(in the rows, 128 means zero)
Turns, then the turns between two rows, first turn first; the first pair answered
turn Z_721:
[170 123 154 114  89 137 136 192 146 124 137  88 135  88 109 121 147 117
 138 139 142  70] -> [174 106 118 114  70 139 154 144 165  85 147  81 114 129 115 114 108 110
 122 142 121  81]
[115 191  99 143 122 122 104 201 144 137 138 124 122  94  97 146 150 165
 149 122 161  89] -> [126 170  61 142  98 120 120 168 168  92 171 100  93 131  84 136 110 171
 121 117 144 107]
[133 123 125 121 116 137 142 116 133  83 133 139 137 103 170 118 131 107
 125 154 145  89] -> [137 130 144 120 122 134 135 143 128 103 133 134 144  84 159 123 142 112
 130 149 155  88]
turn Z_740:
[144 118  86 101  79 130 125 120 171  85 126 115 106 139 123 143 128 113
  96 132 110 117] -> [ 94 157 127 114 125 127 103 117 127 164 106 150 113 163 118 183 151 129
 119 126 107 152]
[130 144 124 138 157 128 119 152 130 133 125 129 120 137 125 136 143 129
 142 132 127 136] -> [146 133 109 135 137 128 126 152 144 107 136 117 118 129 122 123 135 121
 134 133 125 124]
[141 120 114 120 111 111 135 121 136 103 150 109 116 147 106 127 109 129
 116 114 114 143] -> [114 143 149 127 142 110 113 137 108 155 135 125 134 141 103 148 135 133
 132 112 119 154]
[157 114 113 124 103 136 132 164 117  96 162  77 119 135 114  97 115 140
 116 113 125 138] -> [116 138 124 130 136 132 121 137  90 148 150 104 112 173 112 129 111 160
 127 109 111 177]
turn Z_80:
[118 112 100 134 115 132 139  81 145 101 126 132 117 148 152 114 104 117
 126 126 122 129] -> [120 118 100 134 118 131 137  83 147 100 136 129 112 152 144 118 101 123
 124 120 116 136]
[114 135 121 119 130 121 131 100 125 136 149 133 105 181 105 138 101 140
 115 122 107 172] -> [102 143 131 124 148 130 122  92 112 157 119 156 111 179 130 147 114 139
 132 131 117 157]
[139 107 127 118 135 142 131 132 141 108  96 123 149  98 159 111 139  97
 134 147 150  81] -> [152  97 116 117 114 130 137 142 156  86 134 101 132 102 128 105 124 102
 115 132 142  93]
[108 115 149 138 123 135  95 143 124 191 129 136 150 162  93 157 163 142
 131 162 149 162] -> [117 115 147 139 123 146  98 141 123 185 103 147 160 142 117 150 176 134
 141 179 162 135]
turn Z_193:
[106 120  78 186  74 123 202 143 126  89 149  96  61 123 131 130 134 145
  74 117  73 139] -> [136 118  91 175  71 131 202 165 130  79 121  97  86  75 155 111 163 125
  84 128  90  99]
[ 83 127  88 141 160 128 136  45 113 143 118 158 103 214 145 136  91 139
 131 127  93 165] -> [127  95  62 132 117 120 153  60 151  90 157 118  88 193 121 105  72 131
 104 118  91 155]
[118 110 116  97 149 109 186 136 124 112 173 119 110 125 121  99 143 220
 134 106  91 155] -> [135 101 114  94 141 113 188 152 133 101 165 116 122  95 128  83 154 210
 136 113  98 128]
[182 148 124 123 142 143 133 141 119 130 116 115 138 127 131  96 125 121
 124 139 146 114] -> [166 160 126 130 157 144 125 135 104 149 105 129 138 133 137 106 131 122
 130 138 146 119]
Then:
Between the rows of a pair lie two turns.
[148 135 137 122 147 108 132 165 143 113 166 108 112  71 124 112 127 139
 121 126 142 133] -> [138 137 145 123 154 111 129 168 132 122 157 114 118  66 125 115 142 138
 125 128 149 132]
Z_193 Z_80
[133  87  89 100 122 139 143  83 140  88  96 138 146 107 180 120 112 109
 139 136 128  97] -> [159  87 119  96 105 127 136 152 150  97 123 113 161  56 144 115 134 114
 137 124 141  86]
Z_721 Z_80
[145 138 153  99 152 158 132  86 129 119  90 137 151 120 142  84 111 110
 127 129 138  77] -> [165 136 173  93 132 142 126 145 136 122 127 107 150  89  97  92 121 121
 114 112 139  90]
Z_721 Z_80
[114 139 129 115 139 135 129 127 127 149  97 145 135 129 158 134 152 126
 135 142 136 119] -> [113 130 109 113 125 124 139 110 138 131 137 128 106 161 128 140 119 136
 111 127 113 155]
Z_193 Z_193
[137 121 101 142 124 129 140 118 121 131 172 131 102 184 109  93  88 174
 133 127  98 195] -> [154 107  86 137 126 152 150  89 126 104 112 158 125 158 178  61  99 152
 154 163 121 123]
Z_193 Z_721
[121 128 143 132 165 149 163 160 117 151  72 131 168  27 157 119 142 128
 142 142 195 110] -> [ 66 142 126 140 192 152 158  88  89 184  72 157 141 113 158 154 104 148
 135 138 163 172]
Z_740 Z_740
[125 140 129 138 145 120 126 129 107 159 125 160 121  95 142 133 145 136
 127 134 131 123] -> [122 139 122 145 138 113 125 127 109 156 153 150 110 118 115 143 127 147
 120 125 118 153]
Z_193 Z_721
[110 127 110 140 137 122 123 121 133 132 167 133 112 158 100 143 116 139
 121 131  97 162] -> [144 128 134 130 134 131 121 171 139 125 137 136 144  83 123 127 160 119
 140 148 127 105]
Z_80 Z_740
[146 144 155 144 126 143  79 155 159 132 139  82 109 159  98 124 134 149
 100 102 144 148] -> [148 137 139 146 126 148  85 129 162 125 136  84  99 177 103 121 116 148
  93 105 139 149]
Z_193 Z_740
[153 112 115 126  85 115 134 137 129 110 150 107 124 127 120 113 116 125
 101 125 117 129] -> [108 140 133 136 130 123 120 116  92 166 110 151 138 144 141 140 132 133
 126 133 119 139]
Z_740 Z_80
[141  96 122 137 120 131 136 145 150  76 133  94 129 100 121 103 114 135
 124 135 131  96] -> [ 90 127 146 145 154 119 121 138 118 142 151 114 116 148  90 150 118 159
 133 116 109 159]
Z_80 Z_740
[102 116  89 127  88 122 139  58 146  72 163 126 120 188 125 123  89 138
 120 129  96 140] -> [155 110 123 119  68 121 135 152 159  57 154 105 154  85 125  90 141 121
 132 134 133  74]
Z_740 Z_740
[115 168 115 158 153 114 144 126 107 130 171 123 118 155 118  93 141 110
 134  94 103 158] -> [111 176 127 160 162 116 142 136  96 144 159 129 127 145 126  98 153 112
 141 100 112 155]
Z_80 Z_721
[127  90 122 144 115 107 106 108 154 119 134 111 104 171 124 119 117 167
 111 123 113 162] -> [124 115 163 144 141 112  92 154 134 163 101 133 138 118 139 125 167 161
 139 134 140 130]
Z_740 Z_80
[ 52 172 147 162 165 149 135 112  94 215  78 131 123 171 190 200 163 130
  99 124 137 120] -> [ 47 164 133 163 156 146 145  95 102 206 110 120 106 205 164 207 138 145
  78 110 119 153]
Z_193 Z_721
[142 156 163 118 158 133 108 160 108 152  79 108 104 111  92 111 159 117
  94 121 150 124] -> [129 158 154 121 159 125 111 140 108 152 103 103  83 147  73 118 134 129
  83 109 130 157]
Z_193 Z_193
[179 121 115  79  57 147 148 165 171 103 116 127 152  59 132 112 122  88
 132  90  96  81] -> [152 112  72  84  62 143 157  89 169  98 133 130 114 145 119 130  64 100
 111  80  56 138]
Z_740 Z_193
[187  93  78 150  43 157 177 163 133 136 135 115  83 125  71 122 130 100
 113 110 105 172] -> [197  86  70 148  45 170 182 146 134 119  92 131  99 106 116 105 137  82
 127 131 125 127]
Z_193 Z_721
[102 118 146 144 151 123 114 146 106 177 105 131 139 111 133 143 133 130
 134 134 128 129] -> [116  96 111 143 125 121 135 116 131 135 146 106 112 146 112 133  88 133
 105 125 108 154]
Z_721 Z_721
[114  55 131 171 119 134 140 112 165 129 189 106 107 170  76 120 108 118
 120 106  97 151] -> [131  43 114 163 118 157 149  80 172  96 131 131 124 145 147  93 117  90
 137 142 122  83]
Z_193 Z_721
[147 145  93 153 128 107 164 143 130 147 157 126 111 145 108 105 124 138
 115  87 112 164] -> [127 167 109 156 162 116 154 127 107 180 112 161 129 145 147 114 147 135
 136 103 123 150]
Z_80 Z_80
[114 140 138 140 135 117 113 161 126 176 141 167 142 148  85 166 156 141
 134 110 118 142] -> [134 131 134 134 131 132 118 163 129 155 105 176 158 110 127 142 172 117
 151 130 145  94]
Z_80 Z_80
[107 129 110 130 135 134 136 120 119 130 135 124 110 173 122 132  91 135
 116 130 137 158] -> [102 135 119 129 148 147 137 109 110 135 100 143 127 155 157 124 107 127
 133 143 151 128]
Z_80 Z_80
[149 109  77 113  48 160 121 109 188  81 108  73 100 135 146 147  36 143
 124 117 133  88] -> [ 82 176 169 126 121 148  76 160 122 218  97 112 127 127 110 215  98 176
 161  97 134 136]
Z_80 Z_740
[ 81 110  92 133 151 135 116  72 138 121 150 117  92 168 137 139  92 152
 100 124  96 177] -> [144  84  96 118 113 142 130 126 168  65 135  92 119  74 157  90 126 118
 103 143 134  99]
Z_193 Z_193
[116 144 139 110 148 138 122 115 132 134 132 144  95 160 104 150 116 143
 145 139 122 139] -> [119 137 125 109 142 147 128 101 134 116 117 143  99 162 124 136 113 134
 148 150 125 121]
Z_193 Z_721
[140 101  93 142 128 133 108  92 161 124 149 130 108 151 157 111 110 125
 116 146 100 138] -> [115 118 112 146 152 137  98  91 138 160 130 149 118 155 164 126 126 128
 133 150 103 144]
Z_721 Z_193
[146 143 145 167 166 126 109 149 113 156  70 161 145  94 143 106 175 130
 158 134 125  66] -> [105 146 116 172 179 123 113  80 102 164  75 171 116 172 142 126 135 145
 150 128  96 115]
Z_740 Z_740
[146 158 165 141 150 131 100 206 113 146 138 129 159 101  92 123 164 123
 150 133 134 117] -> [144 121  85 143 138 158 126  88 131  80  99 149 128 170 164  95 112 103
 143 166 124  96]
Z_740 Z_721
[ 92 148 137 128 150 122 121 140 109 189 129 143 117 156 119 146 127 131
 127 131 124 154] -> [152 111 104 116 109 134 141 149 147 113 118 121 126 102 150  96 126 101
 121 149 148  89]
Z_80 Z_740
[115 124 134 120 128 123 115 120 123 162 127 118 135 138 135 142 126 124
 107 119 132 133] -> [121 113 117 121 120 122 122 115 135 139 133 110 128 138 135 134 112 120
 100 118 132 128]
Z_740 Z_740
[116 130 191 117 143  92 144 175  83 179 174 119 126 122 112 126  97 148
 107 123 141 188] -> [110 136 191 117 152  94 141 172  73 188 165 125 124 124 121 129 102 148
 112 128 146 184]
Z_193 Z_80
[128 139 123 129 124 130 118 144 139 116 124 138 131 114 148 121 127 107
 130 127 139 112] -> [117 141 135 133 131 121 110 158 132 134 139 132 131 114 126 132 132 115
 131 122 140 131]
Z_193 Z_721
[128 154 156 139 136 123 104 165 112 140 142 105 148 129 114 129 148 143
 121 124 150 152] -> [138 137 133 138 118 116 116 147 123 114 160  89 133 146 102 122 122 141
 106 121 143 163]
Z_80 Z_721
[146 112 125 106 118 120 145  91 141 106 145  95 133 165 123 139 110 138
 137  91 149 140] -> [140 133 168 108 140 118 131 136 124 148 129 108 157 127 121 154 154 139
 155  94 167 125]
Z_80 Z_740
[119 133 114 134 177 137 112 109  74 181 144 152  92 160 142 181 118 148
 131 114 102 111] -> [145 123 111 128 149 128 120 139  93 154 192 120  80 151  96 175 109 150
 113  97  97 128]
Z_721 Z_193
[173 123 151 125 111 120 126 191 148 118 165 100 141  77  89 135 145 131
 117 120 131 132] -> [156 130 163 126 122 119 124 195 139 140 166 108 144  85  85 145 151 139
 124 117 128 143]
Z_80 Z_193
[155  95 127 136 131 124 114 190 129 108 161 130 157 130  81 130 147 133
 107 133 128 108] -> [127 117 147 143 161 135  98 183 108 147 129 154 165 136 100 148 168 132
 128 138 134 110]
Z_193 Z_193
[114 164 204 128 165 141  99 149 105 186 125 141 162 116 130 138 139 103
 138 111 120 120] -> [112 151 172 128 143 129 114 108 117 161 171 121 126 175  92 142  97 114
 104  89  86 172]
Z_193 Z_721
[168 100  97 134 110 138 145 115 145  85 119 125 114 126 153 107 106 116
 118 131 149  77] -> [120 119 104 140 130 130 136  82 122 129 137 135  89 184 126 146  84 139
 117 113 125 136]
Z_740 Z_193
[122 136 156 134 159 135 105 151 115 168 127 135 135 122 147 117 160 142
 153 123 124 124] -> [113 127 137 135 148 124 111 134 123 159 160 118 113 156 116 128 132 155
 134 105 104 161]
Z_193 Z_721
[106 167 166 140 159 126 120 151  89 186 122 146 139 128  98 168 164 134
 172 127 134 146] -> [165 119 122 129  94 111 144 161 146  96 187  86 112 126  65 131 120 130
 130 113 120 145]
Z_740 Z_80
[107  97 100 139 149 153 148 111 116 131 119 161 137 202 171 150 109 114
 148 108 128 126] -> [118 106 127 139 150 157 138 156 111 142  98 166 165 155 180 141 144 104
 163 118 148  90]
Z_80 Z_740
[102 174 172 125 163 116 120 136  89 184 139 170 189  94 106 129 198 135
 145 134 140 102] -> [150 108  71 116 100 122 162  55 149  56 168 133 144 145 125  75 118 109
 100 142 121  89]
Z_80 Z_740
[136 148 103 126 111 159 142  79 162 124  43 149 143 109 180 106 132 116
 149 185  98 102] -> [132 152 117 124 116 162 135  88 156 137  41 153 149 102 174 108 142 117
 157 178 103 101]
Z_740 Z_740
